(in the rows, 128 means zero)
One turn moves each row of this set onto another row. After a few examples, where does it send each row asked below?
Q_248: [149 152 132  91 121 145 130  93 115 156 118 143 149]
Q_501: [137 137 115  76 120 124 118 152 109 144 120 170 134]
Q_977: [112  98 145 120 119 134 110 145 117 123 127 147 107]
Q_215: [126 136 129 124 140 153 132 164 147 149 145  98 137]
Q_470: [128 127 114  88 119 138 116 157  98 151 137 172 126]
Q_451: [129 130 116  84 122 132 114 153 103 138 119 175 128]
Q_161: [146 129 101 115 116 129 154 168 145 144 148 142 134]
Q_314: [149 147 130  93 118 152 132 106  97 166 132 154 143]
Q_330: [156 140 107 104 135 124 160 153 153 147 148 141 135]
Q_774: [129 121 119  79 123 119 112 156 106 144 120 167 129]
Q_257: [152 122 113 124 118 134 157 175 143 149 146 131 129]
Q_532: [131 116 154 115 121 149 121  87 132 146 131 121 131]
Q_829: [168 141 143 115 147 114 170 132 126 142 135 123 143]
Q_360: [128 121 160 123 118 155 122  94 124 138 128 127 123]
Q_30: [113  96 140 111 122 125 108 155 125 121 131 146 111]
Q_51: [126 111 157 126 124 146 119  96 132 133 128 117 127]
Q_993: [119 136 108 117 151 127 133 167 151 142 137 114 131]
Q_6: [139 142 151 122 158 134 142 136 111 136 130  96 155]
Q_796: [146 148 123  80 124 142 123 103 113 162 118 150 149]
Q_164: [115  88 150 114 122 126 111 140 125 128 132 140 110]
Q_665: [112 134 123 126 138 141 125 166 144 142 142 100 134]
Q_582: [173 129 123 116 142 127 167 156 108 141 129 133 152]
Q_489: [174 137 128 111 137 123 170 139 111 138 136 137 154]
Q_758: [128 117 156 128 125 156 124  96 107 150 136 123 127]
Q_74: [107  96 141 122 125 142 108 147 108 134 141 142 110]
Q_131: [145 154 131  87 121 153 126 102 110 153 120 155 144]
Q_309: [131 135 144 127 164 118 142 145 125 138 123  95 140]
Q_231: [148 142 140 116 164 146 142 145 112 142 129 100 159]

Q_164 goes to Q_532
Q_309 goes to Q_829
And these:
Q_215 goes to Q_231
Q_489 goes to Q_161
Q_977 goes to Q_360
Q_758 goes to Q_314
Q_51 goes to Q_248

One turn moves each row of this set onto another row. After a few examples, where does it send each row asked below?
Q_300: [143 117 129 133 164 103 105 168 111 116 120 124 100 127 124 107 145 119
 115]
Q_258: [130 154 127 126  87 125 136 104 117 122 149 141 114 118 112 104 126 118
 166]
Q_902: [121 129 157 127 114 110 124 151 154 161 152 120 101 149 104 120 139 149
 142]
Q_891: [138 140 135 110  99 135 135 101 112 118 147 142 113 120 100 142 121 140
 168]
Q_569: [ 97 120 136 137 120  97 129  93 126 147 151 140 104 153 113 131 151 157
 160]
Q_746: [121 146 135 119  99 122 142 108 115 108 154 158 120 137 103 128 122 139
 175]
Q_96: [125 141 115  94 163 107 116 112  69 110 134 132 112 135 135 130 155 130
 147]
Q_963: [118 132 121 104 163 112 118 117  57 113 138 138 122 146 135 122 153 132
 147]
Q_968: [117 134 136 129 115  98 121  75 121 146 148 128 114 141 112 104 163 146
 162]
Q_255: [133 129 156 147 131 100 114 165 117 119 169 125 132 118  96  88 131 128
 168]
Q_990: [140 100 140 106 152 116 117 135  91 134 134 129  83 136 151 126 164 149
 121]
Q_73: [152 145 130 120 148 124 125 150  60 112 134 139 103 125 103 110 133 107
 132]
Q_411: [111 120 142 145 111  94 112 148 109 113 152 114 140 123  86 105 129 117
 168]
Q_840: [133 151 135 125 108 122 131 114 100 108 152 151 118 116 122 124 107 129
 184]
Q_35: [131 131 164 117 114 109 127 154 144 148 149 109  79 132 104 116 126 151
 149]
Q_368: [124 133 117  96 164 105 117 115  60 110 132 142 118 138 129 119 145 136
 148]
Q_557: [101 112 131 139 139  92 122  93 126 136 153 125 102 133 100 124 163 162
 161]
Q_591: [147 157 130 115 155 129 128 158  74 113 128 141 107 134 110 108 124 113
 132]
Q_325: [134 109 129 145 169 112 110 167 104 124 127 132 103 135 122 100 149 125
 113]
Q_367: [134 103 132  97 156 117 114 132  92 139 131 137  86 137 151 129 148 152
 122]
Q_232: [153 146 127 112 151 125 127 159  70 115 126 141 110 125 103 103 127 117
 132]
Q_261: [136 109 136 101 157 127 117 135 102 132 130 136  91 143 157 132 151 151
 121]
Q_858: [119 131 147 141 108 107 125 159 125 117 164 132 141 135  82 100 135 125
 161]
Q_811: [133 108 123 133 166 107 107 169 107 130 122 127 104 126 123 102 146 128
 113]
Q_441: [110 121 128 144 132 103 121  83 109 155 145 134 111 132 128 134 152 154
 168]
Q_530: [119 123 145 142 104 100 110 143 132 121 173 128 119 119 104  82 133 112
 153]
Q_867: [141 132 158 127 137 114 115 143 152 169 149 113  98 131 116 118 145 159
 146]
Q_932: [136 129 166 112 114 104 110 122 153 152 164 120  94 140 116 100 143 145
 143]

Q_411 goes to Q_891
Q_261 goes to Q_325
Q_530 goes to Q_258
And these:
Q_746 goes to Q_569
Q_367 goes to Q_811
Q_255 goes to Q_840
Q_73 goes to Q_96

One turn moves each row of this set onto another row. After a few examples, where does it send each row asked below?
Q_574: [118 150 118 109 124 117 138 116 159 110 139 108 122 131 127 118 105 103
  98 151 129 158 165 138 140 132 119 146  97 125 108 135 118]
Q_94: [131 136 163 118 142 141 112 122 130 138 116 127 147 130 132 133  88 101
 152 140 139  95 174 118 140 142 110 126 122 130 122  99 144]
Q_177: [137 106 105 135 112 131 132 145 134 145 117 111 109 118 137 112  95 114
 119 101 104 154 154 128 121 128 128 145 106 127 145 146 153]
Q_186: [102 140 138 120 154 145 124 132 131 124 130 119 113 126 157 128  85 104
 151 128 139 141 156 118 143 142 119 135 119 134 135  95 156]
Q_160: [125 104 141 129 151  99 129 129 127 126 139 131 133 142 166 126 135 134
 143 135 134 109 100 159 163 137 177 138 144 127 132 133  99]
Q_289: [143 142 130 101 109 103 125 127 150 104 123 110 148 143 113 127  96  95
 112 151 113 112 164 137 120 125 119 148 114 142 107 138  99]
Q_885: [129 103 131 172 129 138 159 126 116 132 141 139 155 132 130 113 139 142
 144 149 130 110 118 144 152 143 175 142 138 103 125 148 124]
Q_788: [129 151 126 124 116 120 131 134 145 104 135 128 131 152 120 113 135  76
  83 156 116 127 152 108 133 131 119 124  97 143 111 148 115]
Q_369: [135 121 116 130 140 121 137  82 130 116 128 129 140 134 132 136 166 147
 143 128 116 124 116 151 164 119 178 140 137 115 105 135 128]
Q_556: [117 148 137 120 150 136 120 136 142 118 139 131 125 139 136 131 115  89
 140 128 124 100 144  92 150 141 117 102 116 145 121  94 170]
Q_349: [126 144 112 122 131 108 131  97 129 120 132 150 139 137 124 135 166 155
 145 152 107 109 112 137 156 127 163 120 153 130 107 120 124]
Q_896: [166 117 133 128 103 139 108 137 117 132 100 122 137 117 124 129 109 108
 128  88 102 117 152 135 122 115 113 151 113 139 141 140 144]
Q_222: [135 117 144 136 145 100 117 134 119 152 131 153 122 137 156 125 147 144
 132 146 118  94 105 150 158 128 166 119 152 124 150 122 114]
Q_780: [152 106 124 129 116 120 116 162 133 134 111 136 107 139 128 107 128 110
 110  97 109 119 147 107 132 121 125 119  99 150 152 144 160]
Q_199: [134 129 123 159 112 128 146 135 111 130 144 151 154 121 128 108 166 139
 125 157 112 102 112 151 143 134 156 133 148 114 137 150 122]

Q_780 goes to Q_556
Q_94 goes to Q_289
Q_349 goes to Q_199
And these:
Q_186 goes to Q_574
Q_160 goes to Q_369

One turn moves each row of this set onto another row. After a few examples, where does it send each row asked below?
Q_306: [130 136 131 122 100 102 125 138 136  95 133 126]
Q_986: [127 150 120 111 129 144 135  83 143 138 102 126]
Q_549: [126  97 110 108 131 148 125 121  99 132 137 105]
Q_478: [104 140 125 104 155 155 129 135 109 164 131 129]
Q_494: [107 111  96 100 132 127 104 118 135 130 144 100]
Q_901: [127 130 132 136 125 120 114  82 132 104 115 123]
Q_5: [121 128 115 131 148 130  91 137 114 121  88 128]
Q_147: [110 149 117  90 104 112 139 102 124 139 147 131]
Q_365: [130 158 120  99  99 116 145 118 151 127 121 132]
Q_673: [125 147 131 121 153 163 137 129 134 156 102 133]
Q_778: [117 134 115 141 133 100  91 106 136 125 102 135]
Q_749: [108 114 113 127 127 108 117 126 144 154 165 120]
Q_877: [104 143 118 102 142 139 126  81 118 153 128 126]
Q_239: [128 100 126 135 126 128 138 129 107 156 158 126]
Q_389: [110 146 124  92 118 126 143 155 114 151 148 135]
Q_14: [120 126 140 149 165 148 107 121 126 130 110 126]
Q_33: [128 154 130 111 122 137 147 164 142 148 121 138]
Q_95: [137 124 127 136 122 118 116 158 100 121 101 141]
Q_375: [122 132 140 134 139 130 117 177 129 120 126 129]
Q_76: [133 132 127 145 107  88 116 129 121 124 115 148]

Q_901 goes to Q_306
Q_365 goes to Q_33
And these:
Q_76 goes to Q_95
Q_147 goes to Q_389
Q_749 goes to Q_239

One turn moves each row of this set onto another row. After a few examples, where does it send each row asked below?
Q_777: [114 111 131 161 115 121 132 129 179 126  83 125 104 158 145 112 123 136
 131]
Q_601: [130 126 121 168 119 122 125 122 133 147  98 147 129 103  89 121 170 138
 151]
Q_783: [114 136 138 149 147 112 130 110 124 119  84 163 154 117 115 115 160 138
 127]
Q_241: [ 96 113 126 155 117  95 135 124 133 125 132 126 138 156 139  96 157  91
  87]
Q_234: [163 123 114 163 109 103 121 113 109 151 136 124 149 134 128  78 152 139
 127]
Q_31: [111 126 121 152 136 109 141 121 162 118 101 127 139 120 159  96 161 134
 168]
Q_801: [150 107 118 156  95 114 133  97 137 174 115 147 107 132 125  94 148  95
  91]
Q_945: [144 110 135 151 133 116 140 108 172 125 116 144 145 113 108  71 139 124
 148]
Q_682: [124 128 134 136 109  91 148 114 140 128 127 177 127 126 111  77 181 112
 125]
Q_638: [117 104 127 118 121  95 149 105 117 144 140 126 105 156 128  98 148 118
 109]
Q_201: [117  96 134 164 129  99 154 131 178 129 117 142 115 107 125  93 163 130
 150]
Q_799: [131 120 109 164 125  79 125 119 157 142  77 132 140 142 104 136 105 120
 127]
Q_900: [157 119 111 151 106  95 147  90 104 163 103 127 109 119 145 101 160 126
 129]
Q_419: [111 128 121 156 122 100  84  99 139 165 106 147 138 167 138 104 119 132
 103]
Q_946: [121 120 117 149 137  82  98 120 153 162  86 140 143 160 104 136 152 133
 140]
Q_324: [ 94 138  97 181 107  89 109 113 124 160  99 136 127 124 138 136 130 118
 115]
Q_21: [114 113 154 139 144 108 138 110 153 106  85 149 131 153 128 101 128 139
 115]
Q_716: [117 153 102 145  91 117 129 129 140 143 127 158 132 129 133  93 179 107
 147]
Q_554: [161 116 112 190  93 100 121 109 135 162 101 124 131 132 156  85 163 117
 114]
Q_893: [139 129 107 146  82 103 148 124 155 135 123 130 102 140 133  81 153 122
 162]
Q_722: [123 114 125 160 118  84 108  82 131 156 107 143 133 134  81 102 125 109
 106]
Q_91: [119 134 116 176 124 126 132 126 171 132  98 157 150 100 156  97 148 114
 135]
Q_973: [111 120 130 148 134 135 117 129 183 135 128 156 150 134 132  84 148 117
 131]
Q_871: [123 134 130 146 107  83 160 114 146 114  96 168 121 133 166  82 162 117
 122]
Q_936: [128 124 108 155 127  84 109 111 155 151  74 122 143 154 102 135 131 119
 147]
Q_653: [129 120 114 176  99 142 113 135 171 156 100 133 110 133 111 116 140 128
 142]
Q_506: [114 126 116 146 124  88 139 125 100 125 144 114 146 143 137  96 159 129
 123]
Q_218: [136 140 112 126 120 118 126  97 100 155 125 139 140 147 150  97 143 120
 110]
Q_599: [145 134 122 145  90 112 142 116 167 128 114 158 121 153 150  66 126 113
 122]
Q_453: [110 118 121 162 126  61 119  82 120 145  77 120 117 141 139 116 148 135
 136]
Q_604: [114  95 122 162 114  68 121 111 136 160 123 126  96 144 106 113 126 148
 127]
Q_13: [129  91 130 180  99  86 139 111 153 142 108 121 112 146 139  87 165  93
  95]
Q_763: [117 113 124 157 140  70 111 134 151 159  92 158 137 149 112 140 142 146
 121]
Q_175: [105 115 112 150 103 105 144 115 130 157 112 133  98 144 165 118 158  96
  96]
Q_851: [123 117 118 166 132  73 125 134 152 148  85 155 138 138 116 142 113 135
 112]

Q_871 goes to Q_716
Q_419 goes to Q_722
Q_201 goes to Q_31
And these:
Q_936 goes to Q_851
Q_638 goes to Q_900
Q_783 goes to Q_653
Q_13 goes to Q_506

One turn moves each row of this set onto another row. After a few examples, where does it send each row asked below?
Q_814: [114 143 149 137 134 128 129 122  82 119 122 123 153]
Q_43: [111 136 146 148 117  98 150 132 143 124 117 105 135]
Q_347: [159 125 100 132 139 113 117  91 128 149 133 135 123]
Q_393: [122 133 168 140 122 111 127 133 137 126 145 117 134]
Q_861: [169 114  97 128 140 128 124 126 132  92 132 133 152]
Q_354: [ 99 124 123 138 124 170 134 138 121  96 114 123 129]
Q_38: [138 106 108 136 139 137 131 134 138 151 123 121  85]
Q_278: [136 142 164 136 134 119 144 116 155 126 115 110 141]
Q_881: [156 114  84 135 131 117 133 132 129  89 124 128 151]
Q_80: [147 126  85 138 131 103 128  95 127 147 122 129 123]
Q_580: [144 121  93 139 127 101 116 104 116 149 143 135 119]
Q_464: [108 124 133 133 130 177 127 135 121  99 120 127 129]
Q_715: [139 107 106 138 139 137 133 132 141 150 119 119  86]
Q_456: [129 148 152 131 143 137 135 109  96 119 107 121 156]
Q_283: [155 110  94 134 131 118 120 138 121  91 145 134 149]
Q_238: [113 146 136 141 134 123 144 117  90 117 101 115 156]
Q_640: [141 108 110 136 141 139 130 131 141 151 121 121  86]
Q_373: [110 127 126 133 130 176 136 130 128  97 107 121 132]

Q_861 goes to Q_283
Q_38 goes to Q_715
And these:
Q_814 goes to Q_238
Q_373 goes to Q_464
Q_43 goes to Q_278
Q_80 goes to Q_347

